Rows swapped in pairs by one turn or mirror: which row each one swaps with:
The rows were stretched afterwards, more along some directions than others.
bis: [ 11.5  10.2  10.2   8.5 -11.7 -15.9  12.2  27.9  28.5  -1.1  -4.8  -7.0
   6.7  36.3  -5.0  -0.7]
ralit: [ -0.1 -10.5   0.3  17.5 -29.0 -21.0  -9.2  -0.9  23.4   3.0  -2.6  -5.4
  27.8   5.6   4.7   4.0]
bev: [ -2.4  -1.0  -4.9  10.1 -20.5 -19.9  -5.4   1.7  23.1  10.0  -6.5  -6.6
  31.9  14.2   8.0   3.2]
Vev: [  1.1   4.0  -9.0  -3.6   1.6 -20.6 -12.6  28.0  20.3 -14.7  -7.9 -19.3
  -8.1  40.0   5.7   1.6]
zuko: [  4.7   8.2   9.6   1.2 -16.0 -22.7  18.3  35.6  29.0  -5.4  -0.4 -12.2
  11.4  49.6  -0.8  -0.5]
nonu: [  8.9  10.2   6.4  -4.9   4.4 -22.8  10.3  30.4  22.0   2.1   2.2 -13.9
  -6.6  38.2   0.4  -3.8]
mir: [  0.8  12.6   6.2  17.5 -20.6  -9.6   7.6  32.2  26.3  -0.2   1.3 -16.5
   9.9  34.8   1.5   1.4]
gudeb: [  7.7   1.6   5.3  10.0  -2.6 -33.2   0.9  22.8  18.1  -7.2   8.2  -3.0
  -0.2  27.5   3.5   5.5]
Memif: [  2.6  16.1  -8.7   2.7   5.6 -10.2  -6.6  38.6  12.0  -9.6  -8.3 -21.7
 -15.0  39.1  15.9  -0.2]
kiz: [ -1.0  -1.3  -2.7  16.5 -24.7 -18.5 -10.0  -2.1  23.9   9.2  -2.6 -10.5
  32.5   4.4   2.9   1.4]
Fis: [ 14.9  -6.3  -5.9   8.0  -7.5 -31.1  16.7  -0.5  18.6 -17.2   7.3  10.6
  -9.4  18.3 -12.2  11.4]
ziter: [  8.9   0.2   5.3  -9.2  -4.9 -39.3  17.3  32.3  32.1  -8.1  13.0   1.1
   0.4  41.1   3.2   3.4]
Dobim: [ -4.2   5.1   0.8   7.9  -7.1  -0.2   2.1  15.5  -1.4   1.7 -18.9 -18.7
   8.8  22.7  21.2  -4.0]
tofif: [  7.8  -2.0   9.2  -6.1 -11.7 -32.9   5.7  35.2  28.2 -12.1  12.1  -9.3
   4.7  36.8   5.4   3.2]
sivos: [ -5.5   1.7  -0.1   5.4  -3.7   1.9   2.7  11.1   4.8   3.8   1.7 -18.4
   2.5  17.4  19.1  -5.2]
Seg: [ -6.0   5.1  -3.1   8.4  -2.1   2.8  -6.1  20.0  -2.4   4.9 -20.4 -20.4
   8.4  28.0  19.1  -5.6]
bimal: [ 12.3  11.4   2.5   5.2  -5.8 -20.0  17.3  29.7  21.6  -0.1  -2.8  -3.3
  10.9  42.7  -7.4   4.5]
zunak: [ 11.8  -4.8  15.2   0.1 -12.0 -39.5   7.4  21.8  30.0 -11.1  12.4  -2.3
   6.8  32.9  -0.3   1.7]
Gufe: [ -8.9   6.4  -2.9   1.1  -3.1  -2.9   3.4  21.6  -3.4   0.4 -11.8 -22.7
   5.8  25.2  21.5  -5.6]
login: [ -3.4   6.1  -9.8  10.7  -8.0 -14.2 -18.8  22.6  17.5 -10.3  -3.1 -23.2
   6.7  26.8   4.0   8.8]
vemik: [  2.3   0.0  11.7  -8.7  -1.2 -30.2   4.2  28.4  21.3  -6.1  16.9  -9.7
  -7.5  25.2   2.6  -1.9]
fika: [ -3.1  -5.7  -3.1  13.8 -25.4 -25.0 -10.0   2.9  20.9   5.0 -15.6  -8.7
  30.9   9.6   0.3   4.0]
Suz: [ -4.0   4.8  -0.5   2.1  -2.4   3.0   2.9  15.4   3.5   8.6  -1.1 -18.6
   3.5  19.4  22.4  -9.2]
mev: [ 13.8  -8.0  -7.0   8.3  -7.2 -24.3  10.7  -5.0  17.0 -13.3   5.5  10.7
  -3.9  20.5  -9.6   7.1]
Bag: [ 11.3  -9.0  16.6  -3.6 -15.9 -33.8  10.9  13.2  30.0  -2.8  22.2   3.0
   3.1  20.5  -4.0  -0.1]
lak: [ -3.8  -6.3  -4.4  18.3 -23.0 -25.8 -11.9   2.5  19.3  -1.0 -17.7 -12.1
  27.2  10.4  -1.1   7.6]
vofes: [ -4.5   0.8   0.3  -1.2  -5.1  -0.6   4.5  15.6  -0.4   5.8  -9.2 -12.6
   9.3  25.4  22.5  -7.4]
kif: [  8.2   3.5 -11.5  14.9   1.8 -19.7  11.2   9.9   1.2 -15.9   2.8  -2.6
  -9.1  20.4  -1.6  14.6]
Tudoz: [  8.1  -6.3   9.3  -6.2 -19.9 -45.1  20.0  18.8  39.3  -5.0  21.3   0.5
   4.5  24.5  -9.2   5.8]
Nuza: [ 12.3   4.5  -9.2  10.9  -7.6 -28.7  13.0   4.6  22.2  -3.8   7.2  13.4
   1.0  18.3 -11.5  12.6]
sesot: [  0.4  -5.5  -6.5  -0.6  -7.7 -23.6 -18.1  24.3  17.5 -22.3 -15.5 -19.4
  -4.2  38.1   7.1   0.9]
gubor: [  6.5   9.7   1.5  -1.8  -7.1 -28.2   9.7  39.8  25.4  -0.4  -7.3 -15.5
   5.1  49.1   1.2  -1.3]
dip: [  0.4  -3.4  -2.4  15.4 -26.4 -18.6 -13.2   4.6  22.2   7.7 -17.3 -10.4
  34.6  13.4   6.2   0.5]
Bav: [  9.2  14.1  -0.9  10.3 -13.6 -25.8  18.8  28.4  34.2   3.9   8.6 -10.1
   6.6  30.3  -9.2   2.4]

login swaps with kif
vofes swaps with dip
bimal swaps with tofif
gubor swaps with Bag
sesot swaps with mev
bev swaps with Dobim

Rows swapped in pairs by one turn or mirror: which row each one swaps with:
The rows were stretched afterwards, more along some directions than others.
luv: [ 33.8 -17.9  -9.6 -29.3   6.4   1.0  -1.4 -14.8 -26.1  -5.3  -5.9 -11.9
 -24.2 -12.1  -9.5 -13.2  -1.5  -8.1  -6.2]
Vam: [ 19.0 -30.9 -15.4  -9.4  -7.5  -4.8   5.1  19.9 -28.3  -5.8  10.6  -2.3
 -22.5  10.9   9.4 -19.4  -2.0  10.2   6.4]
lesuf: [ 16.3 -10.2 -26.7  -7.1   3.8  -3.6   5.7  28.8 -15.5 -13.3   2.7   4.9
  -9.5   0.2  -6.3  -8.7 -21.9   9.2   7.4]
Tep: [ 14.0 -23.2 -15.0  -7.3  -3.4   8.0  -9.4  18.5 -33.8  -3.7   6.6 -24.7
  -2.8  10.2   9.8 -18.3   0.5   7.9  -8.8]
tega: [ 14.4 -25.4 -12.3   5.4  16.4   4.1   3.7   8.5 -14.4  10.5  -0.8  -5.6
 -15.4 -12.7   1.5 -12.6  12.8  15.5  14.3]
mozod: [ 38.4 -17.6 -17.8 -15.7   6.4   1.2  -1.2   5.0 -22.7  15.1  25.5   4.9
 -26.5 -10.2   5.9 -10.9  -3.0  22.1   7.7]
Koz: [  7.0 -11.0 -13.8  -4.4  -6.9   6.3   1.2   4.7   0.0   1.8  15.6  -4.7
  -5.4 -16.8   5.0  -8.8  -4.9  10.4  -3.8]
nisas: [ 10.5 -22.9 -10.8   5.0  12.7   4.5   6.5   8.3 -10.6  11.6   0.5  -5.6
 -11.7 -11.8   2.1 -12.9  14.9  16.5  11.0]
Norum: [ 14.4 -33.4 -30.3 -15.7  11.7  -5.9  -1.8  12.6 -30.8 -10.1  17.6   3.5
 -31.2   2.9  14.9 -16.7 -26.8   1.4  -3.0]
Bimo: [ 21.5  -7.2 -23.8 -11.2   2.5  -1.2  11.0  18.7  -6.0  -6.2  -1.3   4.9
 -11.0  -9.0 -11.7  -8.0 -19.5  14.1   3.0]
Sud: [ 16.8 -14.4 -27.8 -13.1  10.8  -1.0  17.8  12.5  -7.4   7.9   4.4  -1.2
 -12.9  -6.7  -9.5 -17.3 -18.7  15.0  -4.7]
Tunak: [ 31.6  -9.9  -1.2  -1.4  -5.4   0.0  -9.5  19.9 -20.8   3.3  11.8  10.1
 -21.1  -1.7   2.8   3.8  14.0  22.4  20.7]
Gavil: [ 44.3 -25.0 -28.2 -21.4  12.3  -3.4   9.9   5.5 -24.7  23.4  14.9  12.0
 -28.3 -12.4  -8.3 -15.6  -6.8  12.0   4.6]
seram: [ 20.9  -9.1   6.8  -8.7   5.4  15.7  16.8  24.8 -10.0 -11.0   6.3  -1.4
 -10.0  -1.2  -0.6   5.4   0.7  34.9   0.5]
dezi: [  8.6 -17.1 -23.9  -5.8   9.9  -1.3  10.6  17.3 -16.2   8.2   0.6   6.6
 -36.0  -0.4   7.3 -24.9  -7.0  35.6  -0.8]
sim: [ 16.1 -15.7 -23.0  -4.9  20.3   4.3  11.5   7.8 -18.1  11.8  12.3  14.2
 -18.1  -9.3   6.3 -15.3   1.7  22.9  26.1]
bufus: [  8.7 -25.8 -41.6  -2.0  24.9  -1.1  -8.3  27.3 -34.7  -1.9  28.4   0.2
 -27.8 -12.1  10.2 -20.9 -25.7  -3.3   4.9]
dol: [ 34.9 -13.5 -13.7 -11.9   3.7  -0.1   6.2  14.1 -15.7   7.1  10.3  13.0
 -42.2  -7.5   4.0 -13.6 -14.2  38.1   4.5]
fula: [ 18.9  -8.2 -21.1 -16.9  18.7   6.4  12.5   4.9 -14.0   4.7  17.2  -0.4
 -22.8  10.1  -4.8  -5.2 -12.1 -10.2 -14.3]
bib: [ 39.7  -7.0  -4.7 -14.0  -3.0  18.6  -7.5  24.3 -32.0 -12.0   3.1 -12.5
 -10.2  -2.5   1.1 -10.9  -2.6   8.5  27.1]
dat: [  9.4 -32.3 -18.3   5.7  15.8   0.5  -2.0  15.5 -26.3   2.3   0.5  -9.7
 -19.3  -6.5   5.3 -18.9   8.8   8.8  17.7]
Popop: [ 39.8  -9.9 -10.8 -23.4  10.5  12.3  -5.0  -2.0 -14.8 -10.8  -6.8  -8.8
 -17.2 -14.0 -12.6  -5.8 -12.7  -0.1  -5.6]
ruvum: [ 17.1 -11.9 -28.6  -7.7   4.8  -3.5   2.7  30.6 -18.6 -14.7   2.6   6.6
 -10.7  -0.6  -6.1  -8.3 -21.7   7.2  10.3]
beke: [ 15.9 -26.9 -14.5 -15.3   9.8   2.9  -1.0  12.4 -35.0   9.3  15.9   4.2
   2.5   1.5   0.6   1.4   2.9   7.0   3.5]
gov: [ 34.3 -16.6 -22.6 -21.4  10.3   3.2   8.8  -0.1 -13.3  26.9  24.8   2.5
 -19.2 -11.1  -2.5 -12.8  -6.5  17.9  -4.6]
gop: [  0.1  -1.5 -29.5  -9.0   2.4  -1.1  27.4  22.0  -7.1   2.1  19.5  15.8
  -3.4   6.3   8.5 -16.6 -20.8  29.3   3.3]
Rula: [ 29.8   6.4  -4.9 -19.6  -4.0   2.2  13.0   8.5 -12.8  -5.5   1.7   9.8
  -8.6   3.4   1.1   4.5  -6.2  39.4   3.1]
kirur: [ 37.1 -11.0 -18.5  -8.2  -0.3  13.2   1.3  23.7 -19.9  12.6  11.1   0.3
 -21.8   8.3   1.5   3.1   0.9  27.1  -1.1]
sisug: [  6.3 -10.0 -24.8  -7.1  13.3 -12.2  12.5  14.3 -18.5  15.6  28.8  16.8
 -17.9   1.3   6.6  -8.6 -14.7   6.8 -13.9]
Res: [ 12.6  -5.1 -14.1 -23.2  -8.8  -4.8   0.1  -4.8  -7.0  -1.5  -3.7   8.4
 -13.9   2.9 -11.7 -15.4  -2.2   2.8   7.3]
Veti: [ 25.0 -13.7 -12.7 -13.4  23.4   7.0   9.1  14.0 -30.2  -0.3   9.8   1.2
 -20.2   1.8   4.4  -8.3  -7.8  14.0  -2.1]
pep: [  8.5 -17.0 -21.7 -17.8  11.9 -10.4   8.9   1.1 -19.8  10.2  31.5  10.7
 -19.2  -1.4  11.2 -10.8 -18.6   3.0 -19.2]
puges: [ 36.3 -21.2 -20.3  -8.3  -8.9  -8.4  -8.9  -2.9 -21.3   9.9  13.3   8.7
 -11.3  11.5  -2.7 -17.9   8.4  11.0  -1.7]
vuzif: [ 14.6 -10.0 -19.8 -16.2  24.9  -4.6  12.1   0.6 -32.9  14.4  18.0   4.8
 -13.3   5.2   7.0 -11.7  -1.8  15.2   0.2]
nudog: [ 24.4 -14.4 -30.2  -7.5  13.8 -10.2   0.2   3.2 -35.1   6.0  26.7   2.6
 -32.2   7.2  15.7 -32.8 -15.8  -2.2  -1.1]
sisam: [ 47.1  -0.5 -21.8 -14.1 -10.0  -4.1  -0.6  -0.3 -18.8  15.4  17.6   9.5
 -19.9  -2.5   4.4 -17.1  -8.2  21.7   2.0]
teg: [ 38.4 -13.5 -21.6  -7.6  13.8  -4.7   5.8   9.7 -15.0 -12.3  11.4  11.9
 -37.2   6.9  -4.6 -21.2 -16.0  14.3  -6.8]
gubem: [ 19.3 -34.4 -18.0  -2.7  12.1   1.7  -5.5  13.0 -24.8  -8.0  -8.9  -7.0
 -25.8  -6.6   1.4 -15.6  -0.8  10.2  21.2]
megik: [ 12.1 -23.7 -35.8 -19.2  13.4 -12.3   7.0   4.5 -27.5   5.1  32.7  10.1
 -24.2   0.1  14.5 -19.1 -30.5   0.8 -14.8]
daz: [ 40.1   0.1 -20.3  -8.4   3.5   1.2   9.8  -5.9  -7.0  21.8  19.1   4.6
 -13.0 -11.3   2.0 -16.9  -0.1  14.5   5.7]
dad: [  8.7 -23.4 -20.9 -16.5   1.9 -12.5  -0.6  -5.0 -27.5  17.5  23.3   6.4
 -20.0   6.2   6.6 -23.5  -6.2  -1.9  -1.6]
kuze: [ 30.7 -18.2 -19.8 -18.5  -9.9   0.7  -2.3  22.6 -40.3  -0.7   5.8 -17.4
 -16.9   6.4   3.6 -18.1  -3.5  22.2  -7.5]
sovak: [  8.6 -17.9 -21.5 -10.6   4.8   8.5  13.8   7.6 -25.7  19.9  15.5  -9.4
   0.6  -4.8  16.8 -21.9  -9.9  11.1 -12.1]
Vepog: [ 29.0  -3.2   1.5 -17.3 -15.7   9.3   1.7  10.3 -19.1   2.8   5.1  -2.8
   8.5   9.7  -0.6   2.6  10.1  22.8   2.3]
Dus: [ 22.6 -17.8 -45.1  -2.7  13.3 -11.2  -1.1  23.4 -40.1  -3.1  26.5   6.8
 -25.1   8.4  19.7 -27.8 -27.7   0.3   7.1]
lef: [ 36.4 -17.3 -12.9 -13.6   1.6  -1.1  -9.8  15.5 -29.5   8.5  23.5   8.5
 -24.6  -5.1   7.0  -2.1  -0.3  22.3   9.7]

sovak swaps with bib
Sud swaps with gubem
bufus swaps with Koz
megik swaps with mozod
Bimo swaps with dat
fula swaps with kirur
Vepog swaps with Veti
sim swaps with gop
Rula swaps with vuzif

